In the data rows, the value 50 means zero.
Here are some numbered points:
34 52  9  7 80 83 40 65 54 50 43 65 99 45 50 18 46 33 47 49 48 39 60 38 0
36 48 25 86 72 38 59 54 45 38 53 39 61 39 44 84 44 49 83 41 49 74 29 65 1
30 43 63 60 42 42 61 46 57 58 60 51 25 42 41 95 55 56 53 26 66 20 56 71 2
41 51 67 39 32 30 80 70 49 63 40 46 27 58 53 79 53 59 12 49 58 44 64 37 3
16 50 29 59 77 37 53 51 55 38 45 40 51 37 46 96 48 38 87 46 31 70 59 64 4
55 22 61 70 22 64 53 51 36 42 22 56 67 51 58 36 55 55 52 64 43 56 54 57 5
40 38 52 74 52 29 55 53 44 45 77 43 70 49 44 74 44 55 49 28 67 49 59 55 6
16 49 43 87 56 42 77 54 57 32 44 39 22 45 48 99 61 35 46 55 39 46 57 66 7
71 44 55 63 71 34 31 32 32 51 51 50 49 61 45 95 39 35 65 47 31 71 51 57 8
55 36 21 34 36 53 41 67 53 56 11 58 86 52 55  0 37 59 83 57 36 80 55 56 9
74 36 27 25 40 70 51 50 41 69 33 51 81 55 59 36 23 50 77 61 54 52 56 38 10
60 37 60 62 61 35 44 16 33 58 86 48 54 54 41 53 54 46 35 51 59 65 60 54 11
42 60 86 36 19 54 42 60 51 46 38 40 32 51 58 89 60 64 16 42 62 42 52 48 12
34 42 11 41 93 60 64 32 40 71 32 75 65 55 68 33 36 41 70 51 35 24 51 41 13
36 55 81 39 27 63 52 59 50 46 35 40 41 47 55 99 66 61 19 38 60 32 46 52 14
31 50  6  0 90 88 36 73 51 49 47 69 62 48 51 19 53 26 39 46 55 42 63 45 15
46 46 58 24 52 28 86 69 65 53 48 53 21 63 37 84 52 45 26 40 45 61 65 42 16
37 48 64 55 30 29 87 70 48 58 49 54 30 64 47 79 51 51 20 48 47 46 64 37 17
70 47 99 63 62 51 22 31 60 45 72 35 48 40 45  3 44 43 47 66 62 60 38 59 18
46 43 69 77 40 54 81 48 60 37 72 40 40 49 31 73 51 72 27 35 75 38 44 45 19
31 58 22  1 84 92 34 71 59 45 64 66 55 49 51  0 44 28 53 37 46 41 68 38 20
16 59 46 86 52 37 96 45 43 33 48 42 38 43 45 92 63 36 40 55 44 52 54 63 21
56 42  9 51 37 63 41 40 47 77 30 49 76 58 63  0 37 62 58 49 53 74 60 41 22
99 59 65 85 57 55 41 36 50 39 68 40 54 42 43  0 50 28 42 66 31 59 41 62 23
39 45 91 37 46 32 86 55 63 60 36 40 27 56 48 79 43 56 45 31 67 54 48 48 24
40 53 10  4 94 86 41 59 55 51 58 71 59 50 44 23 61 16 45 48 46 47 46 43 25
79 36 53 44 22 49 32 46 49 55 18 65 68 49 58  8 38 49 95 60 46 75 47 52 26
64 47 45 49 66 40 18 23 42 48 91 40 78 50 40 63 38 75 46 46 65 63 47 47 27
 8 48 83 44 48 53 46 56 45 44 37 49 40 53 47 99 69 59 35 37 62 34 40 57 28
13 52 99 36 38 49 31 54 41 45 41 57 40 53 47 76 71 63 37 37 73 46 41 48 29
55 44 67 82 64 17 40 44 47 52 45 48 58 43 54 87 43 44 35 47 41 59 64 50 30
47 42 58 54 53 37 79 43 33 49 79 48 72 58 32 52 46 62 28 42 70 63 47 52 31
45 37 61 75 46 31 61 45 45 49 46 51 39 40 46 99 58 47 34 42 59 44 71 55 32
17 67  0  6 89 79 37 68 64 51 63 75 52 46 58 16 37 32 41 51 36 35 62 43 33
12 51 32 33 53 55 49 58 59 77 14 51 79 55 62 14 39 49 88 41 21 52 57 58 34
91 38 12 35 33 50 32 55 46 73 22 56 76 46 55 10 40 57 66 78 43 52 64 44 35
18 48 51 92 45 39 73 48 53 39 57 41 31 42 45 99 60 42 42 50 50 43 60 58 36
24 44 94 24 26 57 60 67 45 42 30 56 40 47 57 95 60 61 27 49 65 47 41 46 37
68 37 27 25 44 66 55 68 40 68 26 52 80 53 53 55 29 38 90 55 45 52 59 35 38
61 79 64 96 53 43 67 48 58 40 63 42 36 17 48 51 55 64 35 47 51 44 27 49 39
41 50 67 34 43 18 79 71 62 55 51 54 26 69 41 76 42 51 48 35 41 61 55 45 40
23 50  7 11 72 84 30 56 62 64 75 79 50 40 56 12 41 25 62 47 58 41 62 38 41
57 42 42 50 74 33 38 29 37 42 71 43 68 66 48 63 40 38 47 52 54 76 45 66 42
40 38 67 61 54 33 55 50 44 47 65 44 53 39 42 84 60 48 44 38 56 46 74 52 43
44 44 61 33 24 60 80 69 15 49 46 54 52 51 58 77 58 50 62 53 50 41 42 53 44
45 44 41 17 19 68 74 65 37 45 42 57 44 50 58 86 67 33 41 63 49 35 49 61 45
15 53 15 37 66 79 19 56 52 66 65 88 54 55 61 14 40 22 46 46 52 31 57 43 46
67 36 35 25 51 59 37 46 32 58 24 57 77 61 59 44 31 30 90 73 45 63 56 42 47
Which three points above are nearest to each new point, looking only along the 4 directions in which the numbered points spread most? Their numbers follow each, nearest first.
56 42 41 52 41 44 31 53 36 61 39 43 98 51 58 50 31 58 86 68 54 55 49 33 --> 47 10 5
40 49 75 73 43 35 62 34 65 40 71 54 16 49 32 76 52 60 75 27 65 25 45 66 --> 43 32 19
 9 44 85 47 50 52 43 59 45 46 33 55 35 52 51 99 70 55 29 34 67 41 40 53 --> 28 16 17
67 52 67 69 68 52 40 36 69 46 53 31 72 36 48  0 47 32 52 71 50 60 38 63 --> 23 27 18
70 47 58 21 91 66 24 66 62 66 38 50 66 40 50 19 54 24 22 46 29 63 52 48 --> 46 0 25
75 40 27 56 54 44 48 59 26 74 21 54 16 53 72 66 32 50 54 82 36 59 44 51 --> 5 38 44
65 33 53 61 60 40 27 17 35 57 88 49 54 52 43 50 54 45 38 53 57 72 62 55 --> 27 11 42
49 42 66 70 52 26 72 47 56 57 48 48 34 45 40 92 54 49 28 34 54 49 69 49 --> 32 43 2
57 45 62 57 46 22 68 59 65 49 46 51 14 63 32 89 47 59 29 39 56 60 58 47 --> 32 2 17
70 72 47 74 54 45 79 43 51 43 47 33 22 38 34 83 72 52 21 48 40 41 55 52 --> 43 32 2
86 65 53 86 49 47 34 39 55 31 85 32 68 42 40 12 43 45 78 71 45 54 29 52 --> 23 27 18
38 48 80 79 36 36 52 52 79 35 63 44 20 56 34 67 59 56 55 34 52 40 44 60 --> 19 43 32
55 24 33 46 38 66 59 71 41 50 12 51 82 45 62 15 47 53 55 60 47 59 63 52 --> 10 47 38
59 71 44 85 54 36 59 47 60 44 60 36  6 47 46 73 74 63 16 59 14 36 46 48 --> 43 19 6
51 41 78 76 39 44 54 41 57 56 59 45 19 39 42 72 61 63 30 33 78 23 62 55 --> 19 43 29
69 45 43 27 81 33 25 29 35 53 64 47 68 56 47 91 41 56 49 46 38 65 45 62 --> 42 6 8
42 39 55 65 41 41 66 45 44 39 73 44 64 28 58 56 45 54 35 44 81 67 60 52 --> 31 6 39
41 56 52 30 39 68 58 66 49 38 60 55 49 50 52 73 59 48 60  0 60 44 46 56 --> 16 45 40
72 38 58 55 67 38 31 15 40 64 78 43 51 44 45 37 54 42 33 63 51 74 58 61 --> 27 11 23
70 44 25 47 52 50 43 47 18 52 32 56 75 55 64 52 27 46 76 82 39 63 48 45 --> 47 10 38
40 46 68 48 53 25 69 62 66 64 52 44 29 56 39 91 42 57 37 29 47 57 55 50 --> 2 32 40
72 77 79 60 39 41 81 41 47 37 61 31 18 45 40 28 61 63 64 39 69 50 31 57 --> 31 39 11
95 67 64 93 59 41 20 38 59 33 71 37 58 38 46 23 46 43 69 75 29 48 27 48 --> 23 27 18
65 31 29 37 51 57 39 48 32 47 22 62 71 69 63 42 30 36 92 77 46 55 46 45 --> 47 38 10
20 50  1 17 73 75 35 52 49 73 44 72 67 56 76 21 39 35 60 49 33 38 51 45 --> 0 15 41
54 39  6 40 37 70 41 42 45 74 39 49 87 48 60  4 40 59 72 48 54 66 62 43 --> 22 35 10
64 47 57 65 56 33 27 32 43 31 86 40 69 72 43 37 42 55 46 51 60 75 38 55 --> 27 11 23
77 49  9 33 51 53 37 43 32 39 33 58 67 60 65 38 37 27 81 80 25 66 59 57 --> 47 22 10
53 52 63 16 15 75 48 53 41 41 68 41 47 47 52 48 67 64 38 49 92 43 46 41 --> 29 12 3
43 50 76 22 44 21 83 74 66 62 48 48 25 65 46 62 43 56 30 41 51 55 53 43 --> 3 29 17
82 37 30 28 45 67 43 25 36 82 41 56 66 43 62 19 29 59 67 61 71 57 49 44 --> 22 35 10
26 65 46 86 59 34 84 38 35 22 60 45 64 35 46 72 65 44 39 49 56 58 54 53 --> 6 43 30
70 46 63 40 77 30 14 24 46 56 79 44 60 45 45 82 40 57 52 43 43 66 44 59 --> 11 27 42
16 58 17  7 66 90 53 65 62 70 54 73 47 38 55 16 42 25 53 45 53 40 66 37 --> 15 25 33
99 50 80 65 68 52 28 33 59 62 55 45 43 46 40  0 48 35 30 58 48 72 41 56 --> 18 23 27
59 43  8 43 41 34 35 66 53 54 38 62 84 55 49 22 28 55 99 69 24 57 51 57 --> 47 9 22
27 49 27 99 65 44 48 46 49 35 43 49 47 40 42 78 46 42 64 50 38 61 56 52 --> 1 4 8
42 54 90 73 38 27 55 44 73 35 61 46 12 55 38 62 64 58 61 37 44 38 43 61 --> 19 43 32
62 23 45 37 31 67 59 69 41 50 10 55 75 43 61 17 43 60 59 59 53 60 59 53 --> 10 47 38
63 69 53 65 35 42 73 43 51 52 67 26 13 45 44 51 72 75 32 44 52 41 49 50 --> 19 31 39
63 61 62 83 51 38 86 45 44 34 69 35 42 41 25 67 53 49 66 40 66 57 40 56 --> 30 6 39
51 77 48 74 54 40 99 49 52 18 66 47 20 48 37 38 53 62 55 49 45 40 30 48 --> 6 43 31
39 41 50 99 36 42 74 39 51 44 52 57 30 44 40 86 52 55 50 39 57 21 58 62 --> 32 36 43
43 15 22 68 45 74 64 74 50 43 21 59 74 48 56 43 37 45 59 57 51 45 56 56 --> 38 34 47
72 42 63 53 68 33 30 15 36 58 82 49 61 49 41 77 37 66 54 49 42 60 47 53 --> 11 27 42
65 70 22 99 59 43 69 42 58 29 63 52 23 29 45 77 67 52 18 52 28 42 36 61 --> 6 43 30
41 45 43 36 35 47 61 35 42 80 41 53 73 71 64  5 41 54 77 47 39 38 57 49 --> 10 22 47
68 74 65 91 47 41 73 42 51 24 81 38 19 30 44 40 64 70 32 47 69 45 35 42 --> 39 11 19
42 38 48 61 75 39 40 31 32 52 68 47 77 51 43 92 36 52 45 49 59 60 54 51 --> 6 8 42
40 23 29 53 44 58 64 77 44 47 17 56 85 49 55 65 43 47 57 57 36 56 46 64 --> 38 34 47
42 41 39 69 50 63 53 46 48 70 37 60 56 55 55 31 55 53 53 58 45  0 69 44 --> 5 31 10
67 37  7 63 33 70 54 40 41 71 29 55 81 55 58  0 37 62 67 48 51 59 54 46 --> 22 35 10
40 59 10  0 81 78 27 56 52 57 66 82 43 50 59  4 59 19 48 49 49 34 61 35 --> 20 41 15
76 84 11 90 59 48 68 35 61 33 69 38 18 37 41 53 57 47 85 58 48 50 19 46 --> 42 8 1
39 45 73 65 32 33 67 47 60 53 70 41 30 53 45 63 47 70 40 29 81 47 46 57 --> 19 43 31
84 73 60 98 61 62 60 37 58 31 69 38 16 35 38 74 63 41 28 53 55 29 30 42 --> 39 19 11
50 39 65 21 34 45 44 56 58 63 34 46 66 53 59  0 44 67 82 53 38 59 63 52 --> 10 35 22
20 49 94 37 45 51 36 55 43 44 36 49 40 53 47 80 75 63 21 35 75 49 43 49 --> 29 12 14
47 63 66 58 48 47 52 53 63 50 55  7 28 47 47 55 60 61 67 49 58 42 46 51 --> 31 43 6
44 38 65 67 35 42 48 65 66 56 54 44 44 55 35 75 57 55 40 28 55 36 48 67 --> 43 40 32
38 59 92 35 23 57 43 60 48 50 50 38 49 58 58 11 66 69 35 37 62 43 36 58 --> 29 12 31
26 46 99 41 34 60 52 65 47 40 34 50 42 52 47 94 65 64 53 37 58 34 29 48 --> 3 14 24
83 71 45 88 58 61 53 38 52 26 68 25 20 39 44 44 74 50 31 57 64 53 32 43 --> 11 39 27
25 58 51 63 57 32 86 46 44 31 57 39 72 36 49 78 59 46 32 44 62 62 48 62 --> 43 6 32
28 47 86 23 36 68 50 56 42 43 53 50 33 53 50 87 71 58 18 43 80 41 38 43 --> 29 12 14
82 43 52 47 31 40 20 50 54 54  4 65 63 54 59  9 38 47 77 64 30 89 49 54 --> 26 35 22
53 36 32 45 34 58 56 50 47 84 12 50 76 52 66  5 40 60 67 49 45 58 55 49 --> 10 47 35
49 68 22 78 48 51 81 37 59 48 57 34 15 45 41 72 79 69 25 52 27 37 49 47 --> 43 6 2
73 41 30 19 85 74 28 48 55 54 49 64 66 47 48  4 58 17 21 55 44 65 59 48 --> 46 41 0
57 30 47 52 64 41 48 28 31 58 88 48 67 57 40 37 51 46 40 53 56 65 57 60 --> 27 42 11
34 45 90 38 28 47 36 42 40 48 43 58 44 51 51 99 69 66 41 46 46 43 48 47 --> 24 3 17
11 52 24 72 72 34 52 49 49 35 52 43 58 46 39 90 43 43 98 45 40 65 52 66 --> 4 1 8
50 64  8 68 56 47 78 48 66 39 53 29 22 43 47 77 79 65 34 50 24 35 51 51 --> 43 21 7
94 70 64 93 47 44 25 35 57 39 75 37 52 35 45 26 44 43 72 79 46 48 27 44 --> 23 27 18
53 42 67 68 42 45 62 34 64 51 69 49 17 51 28 64 54 67 42 32 86 27 46 63 --> 19 39 31
93 56 65 77 68 44 24 32 67 36 65 33 48 42 42  0 44 40 51 77 51 63 36 61 --> 23 18 27
33 48 92 41 29 65 51 61 47 43 31 47 43 43 51 77 70 74 39 37 72 37 35 41 --> 12 29 14
41 32 20 45 27 64 59 77 49 39 14 46 73 57 55 37 46 50 78 71 27 57 59 63 --> 38 47 34
89 75 38 99 66 54 43 40 52 23 84 43 13 41 37 58 57 40 39 62 55 44 20 54 --> 11 39 27
84 72 62 99 61 51 69 45 54 39 48 41 29 36 45 70 57 53  9 50 48 43 22 44 --> 39 19 31
38 46 64 75 54 26 59 55 68 38 58 52 26 63 28 89 44 62 64 33 49 36 41 60 --> 32 43 36
